(in the rows, 128 means zero)
which system made each run:
K_305, run 1 (11 x 18):
[[158 122 120 113  99 193 142  89 104 147 164  88 159 108 169 155 104 110]
 [ 79 105 109  68 108  77 151 134 134 113  80 111 142 145 118 147 137  95]
 [ 86 145 116 173 128 132  97 193 136 120 167 158  94  82 112 136 159 128]
 [143 152 124 130  98 124 108  66 131 163 131  93 139  93 126 101  91 183]
 [114 140 139 136 177  63 162  95 114 113 103 176 131 192 123 119 120 121]
 [168 109 164 178 106 182 106 161 108 133 139 184 112 139 122 157 137 109]
 [179 103 118  73 114 155 116 111 172 118  96  73 145 121 104 101 111 144]
 [ 84 128 132 136 202 104 155 159 144 103 137 100 133 135 177 113 155 107]
 [113 157 127 133  74 180 144 153  82 171 158 111 109 123 160 163 124 135]
 [113 126  71  77  88  94 142  79 142 103 132 128 152 127  83 135 101 115]
 [ 89 103 158 178 138  60  87 155 138 120 129 168 126 100 138 127 157 116]]
K_452, run 2 (11 x 18):
[[ 80 135 152 110 121  88 156 148 159 157 178 157 155  74 157 141 132 119]
 [158  97 113 145 102  76 123 132  82 129  73 122  81 118  69 125 136 157]
 [133 166 159 144 128 149  90  99 182 109 146 187 119 179 128 130  93 132]
 [148 135 144 124 198 131 174 128  96 183 138 145 158  83 135 114 154 122]
 [146  90 100 106 105 177 139 134  89  99  72 105  93 183 110 122 125 116]
 [ 97 146 137 150 141 148 125 148 218  98 166 119 169 129 161 147 130 100]
 [116 115 101 127 136  96 120 124  88 157 117  62 141  69 129  86 148 159]
 [109 143 126 117  66 130 117 119 112 100 144 126  71 183 146 147  86 139]
 [134 138 156 155 117  90 142 138 142 151 183 177 184  91 124 158 137 109]
 [148  85 128  87 133  99 109 118  86 137  68 150  93 118  84  84 133 148]
 [136 174 155 154 165 154 123 131 172  98 128 160  83 183 137 167 113 122]]
K_323, run 3 (11 x 18):
[[123  99  74 118 133 156 189 148  72 134 159 115 139  92 122 112 147 115]
 [122  88 143 146  53 150  79 148 144  99 105  89 112 158 153 144 118 124]
 [128 158 130  73 146  47 154 156 173 118 174 120 146 111 107 126 127 134]
 [108 124 127 194 130 136  89 145  65 154 145 144  92  93 135 100 151 156]
 [164 144 187 121 116 114 119  76 142 130 110 146 110 173 158 168  83 129]
 [143 124  96  98 165 105 148 112  96 140 134 175 173 111  74 121 152  96]
 [ 94 112 132 171 119 201  91 144 145 127  59 143  93 144 131 115 145 136]
 [147 166 110  93 155 119 184  99 198 110 130  75 137 131 131 160 101 132]
 [ 92 113  77 141 102 149 133 143  67 144 169 104 170 105 132  90 150 122]
 [128  95 174 131  57 126 133 163 151 112 120 129  90 166 161 141 102 139]
 [176 144 119 117 164  51 127 140 138 104 174 121 148 103  82 131 135 125]]
K_233, run 4 (11 x 18):
[[169 160 151 121 197  75 104  89  95 123 142 120 111 137 143 163 125 109]
 [128 142 146  89 156 160 136 105  83 171 104 162 120 117 138 185 137  82]
 [134 115  95 151 119 188 133 112 149 134  64 121 101  93  92 173 134 122]
 [ 72 147  82 180 126 145 125  90 175 125  85 114 177 135 111 108 136 141]
 [ 63 133 110 140  85 147 171 154 126 146 147 133 137 145 148  62 117 174]
 [157  94 126 143  55 101 149 150 118  89 171 115 113 162 129 105  97 159]
 [170 108 178 104 125  69 110 147 142 107 163 150 175 160 131 114 124 110]
 [164 126 183  84 193 123  97 182 120 134 146 136  94 109 142 113 153 121]
 [157 168 123 120 188 127  94 100 109 116 133  87  85 117 136 181 128 109]
 [104 157 104 107 145 136 147  70 109 163 107 140 151  94 128 188 129  87]
 [ 89 102  93 150  87 177 139 133 123 152  67 144 111  90  92 145 146 128]]
K_305, run 5 (11 x 18):
[[144 125 121  56 147 135 126 105  51 138 164 128  85 121 148 121 112 119]
 [127 134 127 113 142  91 107  89 124 118 107 126 112 100 122 221 131  73]
 [ 92 140 118 138 140 150  73 140 127 167  74 145 146  84  88 130 174 118]
 [ 97 123  88 173 147 163 143  83 157 124  88 130  87  96 118  94 114 174]
 [124 160 132 208 124 118 171 103 163 128 110 120 172 181 136 142 114 146]
 [130 103 137 128  80 164 154 166 116 127 141 179 165 194 121  81 124 129]
 [178  75 141 107  97 114 149 159 160  78 168 114  99 124 132 115 104 137]
 [156 158 163  90 153  85  95 175 123 131 169  65 153 133 154 124 144 123]
 [108 147 130  58 158 143 119 124  60 156 162 142  97 112 156 122 128 113]
 [130 127 104 126 124 103 127  74 105 127 106 127  95  83 109 212 122  93]
 [ 83 148 116 151 132 125  64 121 149 148  66 142 160 112  84 139 162 115]]
K_321, run 6 (11 x 18):
[[115 206 132 126 169 167 152 136 132 169  88 116 111 159 118 152 137 144]
 [118  88  75 146 118 181 133  76  79 105 140 123 111 104 145 140 116  97]
 [117  74 151 101  70  85 150 140 146 141 111 119 191 120 135 133 130 111]
 [108 167  96 117 128 122 133 197 170 105 130 127 103 152  70 102 145 162]
 [123 138 137 175 133 150 100  83 141 106 174 123  98 125 179 101  88 157]
 [164 141 166  85 132  88 181 108  68 177 135 125 156 151 152 145 116 124]
 [146  96 108 121 138 125 100 180  77  99 124 159  92 130  81 140 165  91]
 [151 109 160 154 130 141  67 115 206 120 116 116 144  83 136 129 124 133]
 [ 91 198 114 112 183 117 164  96 147 167  99 112 155 142 120 120 133 144]
 [ 71 110  94 159  99 175 131 124  68 117 124 143  78 139 154 147 129 109]
 [173  75 137 109  51 121 160 125 146 130 138 108 167  99 123 142 104 127]]
K_946, run 7 (11 x 18):
[[141 135 174 189 173 155 154 141 146 121 146 133 151 171 186 120 131 123]
 [180 123 125  70 139 148 167 164  90 122 170  87 158 163 136 101 131 113]
 [ 93  86 115  73 130 116  99 127 135  66 141 124 104 140 156 135 121  77]
 [110 155 157  94 122  92 105 171 174 149 141  99 117  64 138 178 143 120]
 [102 175  94 108 107 113  86 102  84 158 131 109  89  99  99 125 121 163]
 [101 125 137 185  92 112 138  66 113 148 104 192 111 127 135 170 103 128]
 [177 117 141 163 118 131 172 152 128 163  85 163 162 133  66 118 146 156]
 [146 112 107 164 168 184 108 109 144  87 105 146 127 166 110  63 127 144]
 [139 131 156 146 178 155 159 121 169 118 153  97 168 140 197 133 126 107]
 [129 133 106  66 130 133 160 180  85 122 158  61 145 158 142 114 145 111]
 [ 91  94 113  90  82 114  99 139 136  73 169 133  86 121 152 145 109 101]]
K_323, run 8 (11 x 18):
[[115 161  95 148 153 171 129 133 101 110 147 163  45 137 111 134 122 138]
 [148 112 151 147 112 146 106  60 167 139 119 109 175  94 161 167 106 105]
 [101 133 104  84 110  97 177 151  97 151  88 123 160 168  92  90 143 140]
 [107 123 106 180 127 174 126 163 152  75 164 157  71 133 128 146 127 118]
 [174 131 158 129 122 113 115 104 176 152 130  70 185  96 145 119 114 150]
 [ 90 133 107  95 138  92 152 140  53 131 140 136 114 174 133  76 131 140]
 [155 110 161 165 124 166 110 151 130 107 157 165  88 117 152 188 128  87]
 [173 133 138  81 126  98  89 101 154 152  91  97 168 103  88 111 125 147]
 [ 38 145  97 132 165 121 136 126 100 122 117 160  90 148 140 106 142 125]
 [169 139 153 170 108 182 153 130 150 149 135 121 127 110 145 201 119 116]
 [142 114  89  82  88 104 125  83 125 127 114 106 174 137  88  80 105 149]]
K_233, run 9 (11 x 18):
[[132 190 150  90 141  95 139 131 177 133 167 114 131 161 137  92  97 177]
 [148  87 120 114 154  98 167 138  52 107 186 140 113 126 152 122 130 101]
 [156 120 170  94  84 132  66 136 122 138 105 105 124 126 137 191 131  94]
 [145 162 118 116 192 123 134 125 185 132 115 165 131  89  68 141 141 128]
 [ 80 123 107 179 164 153  93 101  77 140 103 109 114 106 159 108 151 125]
 [102 175 123 118  66 139 162 106 138 157 110 121 109 159 132 164  91 157]
 [153  78  94 158 105 131 185 120 122 111 144 177 166 126  87 110 126 120]
 [114  82 168 142  99 137  69 153 151 121  92 105 145 149 156  83 137 137]
 [147 186 137 108 168 109 160 171 172 115 171 117 108 162 120 106 119 163]
 [152 105 116 117 155 122 123 100  51 113 191 113 137 117 165 122 124  95]
 [126 119 163  60  86 111 107 134 138 150  91 112 110 110 134 194 124  99]]
K_135, run 10 (11 x 18):
[[ 92  95 121 101  99 109  88 119 179 106 117  64 173 103 151 118 127 114]
 [100 160 114 121 170  78 163 163 115 122 135  74  84 128 138 112 137 164]
 [110 183 122 145 106 181 118 120  88 160 191 153 111 125 154 144 112 134]
 [139 105 155  91  61  93 142 101 132 167 112 177 143 102 108 145 102 134]
 [139  99 144 167 145  90 109 188 131 103 100 172  95 141  83 113 162 133]
 [140 147 134 171 173 197  82 100 168 123 121 129 142 131 140  84 122 148]
 [161 115 110 101 166 112 185  57  98 142  98  95 152 126 131 137 113 114]
 [114 120 126 123 108 140 149 177  94 107 132 118 130 183 147 179 147  73]
 [ 89 135 105 106  69 153 111 153 209 106 159  93 145 105 133 121 114 138]
 [102 128 105 131 140  49 125 115 101 129 148 102 103  84 124  92 127 166]
 [132 173 177 153 140 147 128 144  76 173 147 177  97 166 157 122 123 152]]
K_321, run 11 (11 x 18):
[[120 153 172 168 117 127 144 122 187 135  98  99  97 134 172 178 107 151]
 [142 173  70 107 124 144 152  97  78 145 167 112 161 130  98 127 121 128]
 [ 91  51 153 124 103 116 112 136  96 117 116 179 104 114 157  98 133 112]
 [183 149 155 143 111 106 159 168 192 125 113 105 138 141  95 172 127 145]
 [114 170  85 129 170 161  80  97 116 109 163 139 141 146 111  72 124 138]
 [103  95 185 128 137 137 156 115 113 155 106 138 100 123 207 137 117 121]
 [178 140  92 121 106 108 164 151 106 122 119  82 146 137  71 183 146 113]
 [ 86 105 109 117 117 138  44 122 145 102 150 159 135 100 121  77 132 120]
 [117 148 182 146 140 106 180 142 187 163 100 120 114 116 162 139 117 171]
 [142 169  67 149 124 137 135 102  69 115 143 118 122 169  91 145 122 128]
 [117  66 159 103  94 153 100 120 110 131 152 180 132 101 168 110 118  99]]
K_753, run 12 (11 x 18):
[[106 156 117 166 143  90 132  55 127 124 103  81 113 145 162 141 101 152]
 [130 159 141 138  92 149 134 130  82 157 155 180 175 180 125 159 131  95]
 [160  56 128 117 103 144 152 144 123 119 100 174  86  90  86 116 128 133]
 [ 99 124 143 153 138 114  84 125 214 100  86  79 138 123 144 125 134 135]
 [ 95 193 125 137 170 157 149 153 122 155 187 135 163 148 154  89 139 138]
 [177  89 106 114 109 142 184  99  67 109 148 116  81 137 136 133  92 135]
 [147 110 147  94  84  93  89 146 149 111 108 102 162 146 114 179 135  84]
 [ 87 146 129 112 163 120  91 181 131 153 137 161 122  75 102  91 170 137]
 [123 152 119 161 148 121 130  62 132 128 115 100  72 112 150 120  93 178]
 [141 157 140 152 106 119 144  97 113 137 134 150 193 202 132 162 115  99]
 [140  66 134 120 110 166 140 178  93 132 121 189 115 108 102 119 151 104]]
K_946, run 13 (11 x 18):
[[134  73 126 111 170 124 135 104 124 144  79 154 128  69 105  92 146 132]
 [124 160 137 174 142 172 102 135 167 115  70  83 104 162 135 157 136 138]
 [125 174  89 127 132 176 168 120 130 139 205 126 178 120 133 126 119 122]
 [ 97  49 114 113  99 101 169 121  90 119 102  99 133 123 155  94 127 125]
 [130 146 144 148  92  93 116 189 185  87 134 119 110 167 109 158 128 134]
 [138 154 129 114 154 112  80 123 117 143 202 148 149  83 121  81 128 144]
 [119 110 172 119 142  99 120  78  82 152  75 128  87 148 176 130 113 134]
 [170 162 132 128 123 143 149 158 122 130 132 162 118 163  87 200 135  98]
 [124  86  95 101 123 183 101 107 126 138 120 155 148  72  98  88 136 117]
 [ 94 130 135 154 151 125 145 102 190 118  58  84 105 129 155 140 119 148]
 [130 190  91 172 126 144 150 171 112 130 185  94 162 144 117 150 146 128]]
K_452, run 14 (11 x 18):
[[131 122 143 150 116 125 139 183 159 127  92 176 166 165  82 143 161 108]
 [137 128 112 126 179 164 103 119 184 118 104 129 104  79  99  81 130 161]
 [135 147 135 166 165 146 155  86 105 125 121  82 109 167 183 126 105 145]
 [114 142 110 114  81 170 146 172  90 146 180 118 189 157 140 123 142 108]
 [115  55 112  87  92 107 136 148 143  94 145 127 104  71 129 125 125 110]
 [131 130 153 177 138  38  90 123 149  94 103 104 111 154 127 138 128 141]
 [126 209 133 118 138 140  68 117 109 169 165 155 131 124 109 116 127 149]
 [154 104 140  88 130 150 176  82  86 158 122 161 101 101 142 169 103 108]
 [133 101 137 140 119 117 165 154 147 113  67 146 170 186 100 146 149  99]
 [ 94 145 106 138 161 171  97 158 197 116 118 128 122  94 101  82 149 154]
 [148 131 128 160 150 144 147  83 114 130 131  66  95 112 177 120  99 167]]
K_753, run 15 (11 x 18):
[[124 176 155 143 133 143 102 146 125 126 210 157 100 152 164 104 104 151]
 [230 108 150 119 159  96 161 105  93 116 140 136 123 150 109 124 106 135]
 [131 101 148 107 159 132  61 131  99 107  85 122 131 153 137 155 158  66]
 [112 174 137  96 172 167 127 147 165 174 120 142 109  65 118 156 148 128]
 [106 135  67 146 131 126 170  63 119 146  83  83 144 109 113 119 118 152]
 [ 59 127 119 141  53 140 138 115 115 130 137 152 152 168 160 156 112 100]
 [156 100 138 146  70 123 163 190 145 134 151 168 119 107  86 115 129 160]
 [133  89 124 153 133 100  76 118 165  72 119 104 120 142 126  64 119 156]
 [126 175 179 128 182 120 118 146 144 125 189 138 137 162 188 122 127 118]
 [210 127 125 111 169 152 161 130  55 140 137 113 108 135 112 133 133 127]
 [125 103 114  71 128 133  89  84 127 105  83 105 127 123 121 176 126  74]]
K_135, run 16 (11 x 18):
[[179 136 165 111 156  71 151 160 137 170 101 103 145  85 102 158 155 138]
 [113 142 105 125 148 192  62 145  92 116  97 135  74 141 109 131 150 111]
 [ 88 143 129 147 135 132 141  56 199 139 104 135 148 101 154 172 101 116]
 [106 122  84 138 122 102 183 164  82 146  97 113 159 139  83 116 167 128]
 [ 77 121 114 142 103 179 119 128 139  83 150 169  97 186 156  92 102 129]
 [168 119 136 149 115  86 179 104 166 134 173 113 183  95 132 113 104 155]
 [167 108 136  94 132 103 102 165  39 124 138 122 116 166 114  83 145 131]
 [152 142 182 112 140 167 103 124 180 113 155 141  86 125 172 159  99 122]
 [167 136 112 122 125  99 112 121 122 163 110  77 162  59  86 163 153 124]
 [ 62 139 127 102 154 134  79 134  97 126  77 145  81 160 139 130 146 106]
 [ 98 158 123 174 129 169 183 121 203 145 128 142 126  98 137 165 118 144]]

runs to name:
run 17 (2 x 18):
[[ 93  84 137  84  59 125 140 119 100 151  96 171  92 110 131 149 113 119]
 [148 144  97 155 135  76 108 151 169  96 126 121 108 100  56 147 142 144]]
 | K_305
run 18 (2 x 18):
[[183 112 133 196 135 108 134 139  74 112 152 129 102 118 122 181 139 110]
 [152 122 150  74 111 134  67 107 130 130 121 139 184 164 118  99 120 105]]
 | K_452
run 19 (2 x 18):
[[164 122 130 147 198 139 110 166  87 116 133 130 103 138 112  67 159 145]
 [165 138 152 130 145 189 116  56 129 135 122 117 124 140 175 152  91 118]]
 | K_135
run 20 (2 x 18):
[[139  90 109 124 142  40 116  85 132 105 126 102 135  85 109 100 122 139]
 [ 78 157 165 122 134  97  93 178  89 143 122 162 117 171 144 145 159 103]]
 | K_233
run 21 (2 x 18):
[[178 127 126 170 108 174 159 154 111 128 159  88  94 114 141 171 122 139]
 [143 120 105  89 114 107 109  54 142 117 102 116 190 141 100 121 106 110]]
 | K_233
run 22 (2 x 18):
[[ 92 144 121 162 144 118 209 126 116 157  83 146 138 167 120 105 133 158]
 [136 116 107 190  75 167 135 131 125  86 160 166 124 182 115 131 108 125]]
 | K_305
run 23 (2 x 18):
[[ 77 144 102 165 189 167 100 129 122 112 162 129 151 132 162  80 149 115]
 [122 120 151 126  74 151 190  98 123 172 112 127 107 117 167 161  93 150]]
 | K_305
run 24 (2 x 18):
[[174 147 163 117 117  76  89 166 112 123 154 124  97 157 108  93 120 176]
 [184 146 159  92 196 131 103  97 106 124 181 156 123 133 150 112 110 114]]
 | K_305
run 25 (2 x 18):
[[105 107 111  76 152 149 167 164 136 117  98 123 147 137 123 157 160  70]
 [ 68 108  79 166  83 156 122 137 164  86 124  69 115 120 149 138 128 125]]
 | K_135
run 26 (2 x 18):
[[124 119 132 155  98 161 144 136 133 123  79 104  45 145 141 142 109 165]
 [150 159 125 177 111 136 159 119 173 127 183 130 206 148 126 121 112 140]]
 | K_452
run 27 (2 x 18):
[[170 111 147  83  94 132 114  97 150 109 120 121  71 111 131 184  87 117]
 [128 153 116 146 170  82 139 133 127 143 172 144 196  85 102 120 157 118]]
 | K_321
run 28 (2 x 18):
[[ 82 159 100 102  84 156 142 159 107 162 165 163 140  96 109 160 142 106]
 [126  70 104 136  81 111 143  98 132 129  83 127  86  77 100 106 107 168]]
 | K_946
run 29 (2 x 18):
[[149 129 107 136  70  91 127 147 128  99 192  65 151 135 130 115 112 145]
 [ 84 126 150 110 111  49 101 128 114 118 160 166 142 155 147  91 117 130]]
 | K_946
run 30 (2 x 18):
[[175 157 112  88 106 164 167  86 125 123 171 111 140 151 135 158  81 123]
 [106  78 132  96 122  75 122 135 112 108 114 132 180 134 130 147 153  67]]
 | K_305
run 31 (2 x 18):
[[119 156 120 121  90 133 155  74 130 186  86 142 136 115 104 127  98 174]
 [ 99 109  98 151 113 127 185 117 111 106 139 211 110 154 103 139 120 111]]
 | K_321
run 32 (2 x 18):
[[166 147 158 157 103 180 122  85 128 135 112 172 109 180 131 154  91 137]
 [183  86 124 107 142 134 163 134 158 105  99 141 184 149  88 120 137 100]]
 | K_305
run 33 (2 x 18):
[[ 89 124 111 134 130  77 151 168  60 148 134 133  84 108 123 126 156 141]
 [156 153 157 173  87 145  71 112 138 123 146 153  98 138 128 189 107 125]]
 | K_323
